Each path below is one point turned by a fixed rotation once a step. After each direction that follows a path, write how fast that rotation turns it, in deg/step (0 if it stays still).
Each turn is a multiple of 5 degrees from 10 to 175, or 0.
Each row of a path follows its step; steps can be skipped.
Rotation 1:
step 0: [-0.91 -0.03 -0.73 -1.64 -0.57 -2.10  0.45  1.21 -0.80 -0.36 -1.32 -2.32
 -0.10 -0.41 -0.13 -0.44 -1.50  1.41  1.02  0.35  0.13  1.40  1.19  0.30
 -0.98  0.07 -0.09 -0.69 -0.15  0.53 -1.79  0.23  0.14  1.42  0.41 -0.95
 -1.43  0.37 -1.12 -0.12  0.30  1.38 -1.66  1.19  0.87  0.29 -0.78 -1.26]
step 1: [-1.04  0.05  0.97 -0.98 -1.26  1.31  1.74 -1.91  0.08  0.82 -1.59 -0.51
  1.01  0.65 -1.08 -1.66 -1.44 -0.93  0.39  0.66  0.49  0.34  0.75  1.45
  0.04  0.10 -0.21 -0.87 -1.84 -0.95  0.90 -1.16  0.45  2.06 -0.64  0.02
  1.15 -0.36 -0.14  0.30  0.36 -0.12 -0.93 -0.80  0.36 -0.39  0.01 -1.94]
step 2: [-0.15  0.36  0.58 -1.47 -1.68 -0.40 -0.57 -0.59  2.71 -1.53 -3.16  1.73
  1.41  0.52  0.54 -1.05 -1.25  0.19 -0.88 -1.10 -0.18 -0.32 -0.46  0.97
 -0.25 -0.45 -0.87 -0.64  0.31  0.41  0.27 -0.23 -0.67  0.44  0.55 -0.24
 -0.63  0.39  0.18  1.00  0.41 -1.14  1.74  0.50  0.97  0.09  0.83  0.61]
step 3: [ 0.49  0.57  2.05 -0.70  0.84 -0.45 -0.60 -1.17  0.54  1.38 -1.30 -1.00
  0.88  0.69 -0.58  0.32 -1.16 -0.46  0.06 -1.04 -0.25 -0.92 -1.19  0.42
 -0.96 -0.05  2.60  1.84  1.75 -0.50 -0.57  0.37 -1.24  0.65  0.45  0.34
  1.01 -0.99 -0.53  1.11 -0.44  1.97  1.31  0.83  0.16  0.02  0.42  1.19]
step 4: [ 1.40  0.88 -0.37 -0.33 -1.52  1.25 -1.00 -0.36 -0.03 -0.27  0.65  1.11
  0.55  0.66 -1.13  1.19 -0.85  0.11 -0.55  1.12 -0.29 -0.64  0.72 -1.74
 -0.43 -1.31  1.82  1.68  0.56  0.55 -0.71 -1.45  0.08 -0.12 -1.39 -1.66
  0.69 -0.76  0.63 -0.68  0.02  0.72  0.88  1.36  0.84  1.87  0.75 -1.73]
step 6: [ 0.07  0.61 -1.40 -0.50  0.94  0.86 -0.20 -2.60  0.82 -0.88  0.29 -0.24
 -1.77 -0.66 -0.07 -1.25  0.74 -0.04 -0.32  0.07 -0.69 -0.97 -1.93 -2.09
 -0.51 -0.22 -1.06  0.63  0.27  0.74 -0.96  1.40  0.73  0.13 -1.63  0.63
 -0.25  0.84  1.69  0.95 -1.34  0.12 -0.32  0.12 -1.72  0.69 -1.09  0.55]
step 7: [ 0.73  0.11 -1.05 -1.64  2.22 -0.10 -0.24 -0.66 -1.56 -1.47  1.38 -0.58
 -0.85  0.98  0.10 -0.04 -0.33  1.23 -0.83  1.04  2.00  1.48 -1.11  0.63
 -0.56  0.34  0.29  0.50  0.28  1.90 -1.15  0.30 -0.29 -0.42 -0.19 -0.43
  0.03 -0.02 -1.80  0.44 -0.15 -1.20 -1.73 -0.59  0.78  1.33 -0.54  1.14]
step 8: [-1.43  0.30 -0.31 -1.85  0.25 -0.91  0.84  1.14 -0.80  0.97  1.32  0.21
 -1.70  0.09 -0.64 -1.79 -2.05  1.09  0.11  0.56 -0.08 -0.94  1.23  0.30
 -0.42  0.69 -0.68  0.13 -0.40  0.05 -0.20 -0.41  1.44  0.15 -1.37  0.38
 -1.40 -1.03 -2.34  0.22 -0.04 -0.19 -0.05 -0.14 -0.68 -0.37 -1.95 -1.76]
step 9: [-0.16 -0.17 -0.38 -0.34 -0.72 -0.33  1.61 -1.00 -1.18  0.57 -1.10  1.58
 -0.19  0.47  0.89 -0.39 -0.98 -0.27 -0.30  0.67  1.54 -0.28 -0.29  0.19
  0.65  0.39 -3.17 -0.48  0.68 -0.40  0.95 -1.89 -0.82  1.59 -1.14  0.08
  0.85  0.45 -0.21  0.89 -0.93 -1.11  0.33 -0.96  1.37 -2.34 -0.82 -0.30]
step 10: [-1.54  0.45  1.40 -1.32 -0.50 -1.97 -1.86  0.49 -0.15  0.35 -1.37  0.17
  0.78  1.28  0.45 -0.01 -0.70 -0.01 -2.22 -0.38  0.11 -0.96 -0.03  0.56
 -0.82 -0.01 -0.87 -1.10  1.28 -0.18  1.30  1.61 -1.71  0.86 -0.25 -1.79
 -1.06  0.62  0.58 -0.13 -0.32  0.18 -0.32  0.16 -0.10 -0.99 -1.10  1.62]
step 11: [-0.61  0.25  1.32  1.02 -0.77 -1.46  1.92 -1.01 -0.51  0.30 -0.62 -0.82
 -0.42  0.88  1.02  1.72 -1.57 -0.08 -0.07  1.31 -0.07  0.35 -0.02  0.04
 -0.81 -0.98  2.53  0.48  0.08 -1.26 -0.53  1.64 -1.40  2.13 -1.32 -0.84
  0.64 -0.82 -0.52 -1.32  0.15  0.74  1.00  0.55  0.68  0.17 -0.30  0.14]
step 13: [ 0.71 -0.46 -0.16  0.82 -0.06 -0.44 -0.36 -0.87  1.43  1.54 -2.09 -0.02
  0.35 -0.03  1.79  0.60 -0.34 -1.49  0.73 -1.58 -0.54  0.64 -0.89  0.69
  0.45 -1.57 -0.13 -1.01 -0.54  1.58 -1.99 -0.86 -0.48 -0.06 -0.27  1.80
 -1.20  0.19  1.07  0.45 -1.09  0.62 -0.06  1.35 -1.23  1.28 -1.46 -0.44]
Speeds:
[ 0.13 -0.46 -0.11 -0.18 -0.15 -0.28  0.17 -0.10 -0.15  0.61  0.64 -0.17
  0.07 -0.06 -0.16  0.22 -0.33  0.90  0.31  0.03 -0.09  0.26  0.09 -0.01
 -0.11  0.05  0.11 -0.13 -0.45 -0.02 -0.04 -0.70  0.06 -0.16 -0.14 -0.35
 -0.10 -0.64  0.28 -0.19  0.37  0.16  0.19 -0.26  0.17 -0.02  0.15 -0.89] | 95
[-0.33 -0.14 -0.48  0.13 -0.17 -0.37 -0.49  0.14 -0.07 -0.10 -0.13 -0.45
  0.12  0.15  0.31 -0.06  0.26  0.02  0.39  0.87  0.17  0.18 -0.52 -0.17
  0.27 -0.45  0.56 -0.46 -0.32  0.10 -0.21  0.37  0.58 -0.26 -0.34  0.25
  0.45  0.39  0.40  0.30  0.23  0.13 -0.16  0.02 -0.11 -0.03 -0.16 -0.20] | 55
[ 0.17 -0.37 -0.23 -0.29 -0.34  0.12 -0.09  0.36 -0.35  0.17 -0.01 -0.31
 -0.16  0.03  0.18  0.58 -0.40 -0.58  0.43 -0.24 -0.18 -0.15 -0.24  0.15
  0.09  0.50  0.21  0.63  0.13  0.10  0.30 -0.18  0.63 -0.16  0.05  0.05
 -0.23  0.06  0.05  0.29  0.11 -0.40  0.37  0.09  0.62  0.41 -0.71  0.24] | 80
[ 0.20  0.23 -0.19  0.17  0.05 -0.11  0.20  0.30  0.13 -0.12 -0.07 -0.71
 -0.64  0.19 -0.35 -0.53  0.63  0.14 -0.38 -0.81  0.57 -0.11  0.17  0.09
 -0.22 -0.17  0.15 -0.23  0.24  0.11  0.09 -0.25 -0.05  0.15 -0.38  0.37
  0.10  0.15  0.17 -0.09  0.57 -0.24 -0.07 -0.12  0.58 -0.01 -0.44 -0.31] | 45
[ 0.11 -0.23 -0.30  0.35  0.43 -0.15  0.24  0.00 -0.11  0.00  0.01  0.16
 -0.05 -0.36  0.03  0.33  0.14 -0.68 -0.15  0.08 -0.25 -0.14 -0.44  0.11
 -0.78 -0.85  0.28  0.37  0.40  0.11  0.33 -0.31 -0.27 -0.30  0.04  0.00
 -0.29 -0.05  0.39 -0.14  0.43 -0.20 -0.16  0.25 -0.59  0.31  0.29 -0.38] | 45
[ 0.04  0.21 -0.16 -0.07  0.00  0.46  0.32  0.04  0.52  0.31 -0.76  0.24
  0.28  0.32  0.28 -0.16  0.07  0.07  0.24 -0.29 -0.55  0.48  0.34  0.43
 -0.37  0.06  0.32  0.02  0.22  0.03 -0.20  0.00  0.25 -0.63 -0.38 -0.25
  0.59 -0.45  0.43 -0.26  0.17  0.32 -0.18  0.38  0.23 -0.07 -0.01  0.37] | 35
